(in the rows, 128 means zero)
The rows of Z fall into several groups, and each row is roughly a mix of its group's hidden directions; one row fits no group.
Z, 84 rows:
[[145 151 127 115  93  96 129 133  90 147 101]
 [125 115 169 177 131 123 154 127 149 146 139]
 [149 133 137 104  82 120 123  97 100 104 113]
 [142  81 139 121 133 118 171  97 135 130 142]
 [150 132 141 147 110 159 147 154  90 159 119]
 [157 116 142  91 115 163 157 104 122 141 143]
 [165  98 155 129 111 102 127  92 151 126 131]
 [144 139 138 101 116  82 107 100 161 126 125]
 [125 122 177 144 125 155 149 131 169 118 140]
 [117 122 125 138 143 144 182 159 118 157 146]
 [ 86 141 138 137 148 167 145 156 141 121 152]
 [164 143 157 127  89 148 148 138 120 156 142]
 [110  90 132 108 145 145 142  95 152 108 156]
 [173 106 155 145 161 140 141 112 146 146 125]
 [154 123 141 115 141 126  84 118 177 131 138]
 [114 151 146 158 136 146  96 169 152 142 128]
 [137 110 137  95 152 122 131  81 164 125 140]
 [ 96 123 153 181 129 114 139 129 157 119 139]
 [ 99 130 145 154 146 152 175 150 122 149 131]
 [107 180 126 113 112 144 133 141 110  94 146]
 [127 171 100 121 116 124  97 147  98 125 100]
 [151 112 161 151 126 104 101 123 160 140 158]
 [164 119 175 150 114 112 145 111 148 142 139]
 [ 98 149 119 115 112 145 140 124  76 104 112]
 [114 104 126 161 124 105  98 108 166 103 124]
 [110 102 158 132 140 165 137 119 174 118 126]
 [ 94 152 105 105 132 163 102 130 127 103 105]
 [150 141 118 115  91 135 117 160  87 144 109]
 [101 140  85  96 117 134 111 135 120  96 148]
 [129 111 134 124 154 158 152 141 166 142 167]
 [109 118 138 162 152 149 110 124 166 100 151]
 [144 143  99 124 118 105 148 138  80 144  99]
 [ 97 128 130 116 141 149 174 130 123 109 168]
 [ 88 163 111 124 128 116 127 157 154 107 152]
 [145 152 131 112  87  99 146 143 100 153 115]
 [105 151 120 135 139 153  75 152 144 130 112]
 [114 141 141 142 130  93 113 121 183 114 148]
 [169 131 151 133 120 126  92 103 112 142  95]
 [ 85 141  83 110 143 143 115 148 110 116 122]
 [166 115 167 153 131 111 134 116 162 143 143]
 [146 152 124  96  92 105 100 136  99 138 142]
 [156 125 169 140 107 108 108 111 160 120 152]
 [170 118 150 134 107  97 100 100 148 121 134]
 [119 141  90  82 115 136 109 133  95 115 116]
 [121 114 151 113 125 134 128  95 156  97 172]
 [173 121 139 131 102  93 103 105 132 135 107]
 [155 132 145 146 150 105  89 137 161 155 120]
 [131 131 139 135 153 135 160 161 157 167 152]
 [136 125 151 137 148 119 117 113 188 131 155]
 [175  97 142 136 144 126 127 101 165 134 122]
 [171 120 167 149 104  99 141 121 141 139 133]
 [133 103 113 151 173 130 108 119 171 120 124]
 [ 74 150 110 136 145 149 144 152 110 116 129]
 [ 84 156  98 112 132 141 128 151  97 111 127]
 [103 142 120 115 135 161 155 140  77 130 116]
 [153 134 149 147 121 142 162 151 107 173 128]
 [117 161 146 160 100  90 137 143 150 129 143]
 [ 92 106  93 108 161 134 161 138 126 122 139]
 [129 132 164 157 142 132 173 140 154 146 145]
 [103 136 122 142 149  85 109 136 172 117 137]
 [106 100 117 113 162 155 165 113 139 117 151]
 [128 124 133 150 150 130  80 142 173 116 139]
 [ 92 136 101 129 145  75 127 144 146 120 127]
 [ 70 152 104 123 117 133 136 150 114 107 129]
 [148 139 164 146 125 113 114 116 179 138 148]
 [140 165 122 133 109 113  71 140 122 128 115]
 [121 157 118  91 115 151 157 137  86 121 120]
 [104 142 111 114 153 166 156 144  92 127 116]
 [ 71 142 108 130 134 145 148 159 113 130 128]
 [148 124 116  77 101 134 102 105 112 112 114]
 [126  72 137 121 146 136 151  98 154 129 136]
 [132 138  87  74 127 138 117 148 111 141 126]
 [130 122 139 142 134 126 194 147 111 145 140]
 [ 73 151 115 138 134 131 141 167 124 133 143]
 [123 134 144 167 146 103  87 109 152 113 115]
 [145 158 121 115 103  94  95 114 110 111 156]
 [110 141 145 181 110 131 135 114  95 109 111]
 [ 84 124 117 155 167 148 148 152 141 134 128]
 [157 136 154 140 137  90 109 100 130 154 100]
 [103  97 144 121 146 162 132 111 168 111 142]
 [ 92 113 137 181 158 139 141 131 142 125 126]
 [126 152 116 148 130 137 135 170 108 154  86]
 [157 109 165 137 113 113 107 102 165 124 143]
 [ 97 140 116 138 127 100  98 133 166  93 139]]
Here is one row from each group, named. Which group is each of the other rows in?
[140 155 103 129 116 118 127 147  91 141  82] : (21)
[ 84 141 121 129 131 157 156 138  88 117 114] : (51)
[138 103 138 114 163 159 152 119 157 143 158] : (14)

[173 136 147 152 105  86 119 132 123 147 128] : (21)
[ 78 127  97 139 151 144 114 148 100 128 121] : (51)
[ 86 141  95 122 156 159 115 154 117 131 122] : (21)
[ 79 138  91 125 122 123 105 134 128  93 122] : (51)
[140  97 154 173 143 124 120  95 148 116 116] : (51)
[124 165 126  95  87 113 124 143  98 129 144] : (51)
[119 161 149 172  91 110 128 147 138 121 138] : (14)
[100 122 140 175 128 103 117 129 168 115 142] : (51)
[176 101 147 132 118 110 110  95 151 129 122] : (51)
